Each row of Z is roughly a mix of the hidden directions of one of 3 groups.
Z, 63 rows:
[[ 2.46 -1.96  1.72  1.04 -0.22  1.23 -2.81 -2.93 -1.16 -0.90]
 [ 0.44  1.75  1.30 -0.87  3.45  1.07  0.07  0.04  1.80 -3.48]
 [ 3.28 -0.87  2.52  0.88 -0.47  1.77 -1.15 -2.12 -2.50  0.15]
 [ 1.70  0.14  2.20 -0.58 -0.65  3.05  3.65  1.37 -1.01 -0.01]
 [ 0.75  3.22  0.70 -1.28  3.66 -1.62  1.05 -1.51 -1.12 -0.61]
 [-1.92  0.87  0.71  0.41  1.04 -0.48  2.56  4.17  0.52  1.87]
 [-2.42  1.26 -3.24 -1.13  0.54 -2.50  1.35  1.01  2.34  0.13]
 [ 3.16  0.11  0.39 -0.63 -1.54  1.65 -0.82 -3.59 -1.99 -0.98]
 [-1.77  1.75 -3.39 -1.25 -1.17 -1.70 -0.71 -2.08 -2.39  0.20]
 [-0.16  0.61 -1.81 -0.24 -1.84 -3.23  0.18  3.32  1.23  1.99]
 [-0.51 -2.87  1.22  1.06  0.09  3.06 -1.57 -2.47  1.31 -1.83]
 [ 0.27  1.85  0.53 -1.85 -3.04  3.11  0.67 -0.20 -2.37 -1.36]
 [-2.87 -1.48 -1.56 -0.98 -2.42 -1.33  0.93  2.21  0.89  2.47]
 [ 0.78 -1.38 -1.31 -0.09 -1.49 -2.53  0.03  3.68  1.59  2.28]
 [ 1.55  0.53  2.74  1.51  0.14  1.93  0.58  0.73  3.49 -2.21]
 [-2.67 -0.80  1.53  0.40  0.61  1.09  1.62  4.20  1.41  0.01]
 [-2.29 -2.98 -1.46  0.75 -3.32  0.96 -1.16  1.22  1.50  0.52]
 [-1.23 -0.23 -2.97 -0.59 -2.11 -3.14 -0.70  1.90 -0.02  2.24]
 [-0.68 -2.75 -1.37  1.73 -3.89  0.53 -1.30 -0.11 -0.81  1.86]
 [ 2.20  0.45  2.91  0.87  0.42  1.42  2.47  1.54 -2.12  2.15]
 [ 2.83 -1.55  1.60  1.78 -1.16  3.28 -1.07  0.82  0.77 -1.88]
 [ 1.34 -1.69  2.02 -0.17 -1.60  3.27 -1.59 -1.73 -0.92 -2.38]
 [-0.06 -3.65  1.01 -1.17 -3.01  0.14  0.62  1.70  0.31  2.44]
 [ 0.48  0.26 -0.38  1.29 -2.64 -0.54 -0.49  1.57  4.51 -1.30]
 [ 2.27  3.00 -0.52 -1.26 -1.19  0.22  2.63 -0.73 -2.60  1.56]
 [-1.78 -2.92  0.80  1.06  0.34  0.61 -3.52 -0.18  1.72 -2.19]
 [-2.50  1.80 -1.79 -1.26  0.09 -2.82  1.94  1.59 -0.03  2.36]
 [ 1.63  1.82 -1.73 -0.08  1.40 -2.81  2.77 -0.37 -0.06  2.73]
 [-4.18 -1.16  0.74 -0.17  1.08 -0.04 -1.25 -0.93 -2.67  1.99]
 [-4.22 -2.49  0.73  0.34  0.41  0.22 -1.92 -0.59 -1.29  1.87]
 [ 2.09  2.83  2.12  0.60  0.45 -0.38  1.98  2.67  2.21 -0.72]
 [-3.10  1.91 -3.21  0.56  0.17 -2.35 -0.46 -1.54 -1.01  1.03]
 [ 3.03 -1.74  2.87 -0.02 -0.02  2.82 -0.18  1.00  1.16 -1.83]
 [ 3.12 -0.08  1.54  1.10 -0.32  1.39  0.88  1.29  3.52 -1.97]
 [-1.95  0.95 -0.49 -0.74  0.32 -2.86  0.36  2.51 -1.86  3.23]
 [-0.31  2.38  0.40 -0.77  3.86 -0.12 -0.47 -1.98  0.54 -2.88]
 [ 0.21  2.11  2.31  0.20 -1.00  1.49  1.13  2.45 -3.15  1.96]
 [-0.22 -2.33 -0.79  1.40 -1.89  0.20 -2.52 -3.38 -2.04  0.72]
 [ 1.50  1.05  1.90  1.00  0.41  2.72  0.41 -1.79  1.96 -3.37]
 [-0.83  1.86  1.93  1.10 -0.55 -1.49  0.72  3.61  2.88  0.80]
 [-3.53  1.39  0.07 -0.55  0.57 -2.17 -0.11  1.08 -2.40  2.72]
 [-0.29  0.24  0.61 -1.31  2.61 -1.27 -1.26 -4.33 -1.69 -0.54]
 [ 1.39  2.29 -0.47 -1.24  1.57  0.98  1.10 -2.97 -3.09 -1.47]
 [ 3.04  1.49  0.72 -0.16 -1.39  0.73 -0.63 -2.51 -3.49  0.90]
 [-2.53  0.70 -2.74 -0.33  1.23 -2.92  0.81  1.42  2.55  0.58]
 [-0.39 -1.05 -1.25  0.45 -3.04 -1.63  0.48  0.25 -2.07  3.82]
 [ 1.88 -0.18  2.26 -0.29  1.45  2.48  0.25  1.64  2.26 -3.04]
 [-0.41 -0.33  3.52  1.43 -0.68  1.93 -2.31  1.72 -2.57  0.54]
 [ 0.23 -1.46 -1.91  1.03  2.56 -3.42 -0.46 -1.24  2.55  0.83]
 [-0.13 -1.96 -1.18  1.57 -4.08  0.68  0.05  2.28  0.08  2.03]
 [-1.18  1.96  0.48 -2.01  2.67 -0.40  1.76  2.29  2.50 -1.67]
 [ 3.20  0.15 -0.79 -0.20 -0.11  2.19  0.35 -2.83  0.37 -3.18]
 [-0.91 -1.73  3.78  0.79  2.62  2.73 -0.05 -0.77 -0.66 -0.06]
 [-4.23 -1.81 -1.12  0.04 -0.77 -0.40 -2.23 -1.51 -1.35  1.36]
 [ 0.49 -2.96  0.33  1.01 -3.30  2.14 -0.24  2.51  1.43  0.32]
 [ 0.06  3.44 -0.34 -1.06  1.86 -2.65  2.39  0.57 -1.27  1.71]
 [-1.38 -1.07 -1.51 -0.23 -2.71 -2.00  0.69  0.41 -1.53  3.80]
 [ 0.32  0.19  2.27  0.53  1.60  3.23  0.11 -3.00 -0.27 -2.54]
 [-1.97 -0.41 -1.69 -0.53 -1.83 -2.61  0.60 -0.39 -1.75  3.63]
 [ 2.60 -2.70  0.00  0.37  0.54  0.33 -1.27 -3.73  1.08 -1.70]
 [-2.01 -1.64 -2.32 -0.43 -1.58 -2.64 -1.19  1.69 -0.56  2.78]
 [ 1.61 -0.14  2.74 -0.35 -1.07  3.61  2.48  1.09 -1.48 -0.39]
 [-2.51 -1.12 -2.17  0.47  1.57 -2.73 -1.50  0.24  3.03 -0.45]]
Here is one row from each group, named. Which group is each of the other rows in?
[ 3.36  0.14  2.01 -0.52  2.74  1.94  1.86 -0.57 -1.63 -0.88] -> P
[ 2.22  1.21  1.96 -0.19 -0.26  1.74  3.53  1.24 -2.02  1.63] -> W
[-2.11  1.40 -1.34 -0.50 -0.26 -0.52  1.84  3.99  2.45  0.12] -> F

[ 1.00 -3.12  2.58  2.34  2.62 -0.12  0.40  1.23  1.36  0.92] -> W
[-2.45 -4.19 -0.88  0.56 -1.18  0.37 -2.48 -0.83  0.42  0.98] -> P
[-1.75 -0.42 -1.77 -0.81 -0.65 -2.98 -0.37  2.24 -1.44  3.26] -> P
[ 1.60 -2.61  3.45  0.94  0.38  3.12  0.95  0.70 -0.07 -0.82] -> W
[-3.12  1.62 -2.08 -1.13 -0.10 -2.25  1.76  2.15  0.94  1.58] -> F
[-1.78 -0.45 -1.95  0.13 -1.59  1.11 -1.95 -3.87 -0.01 -2.10] -> P
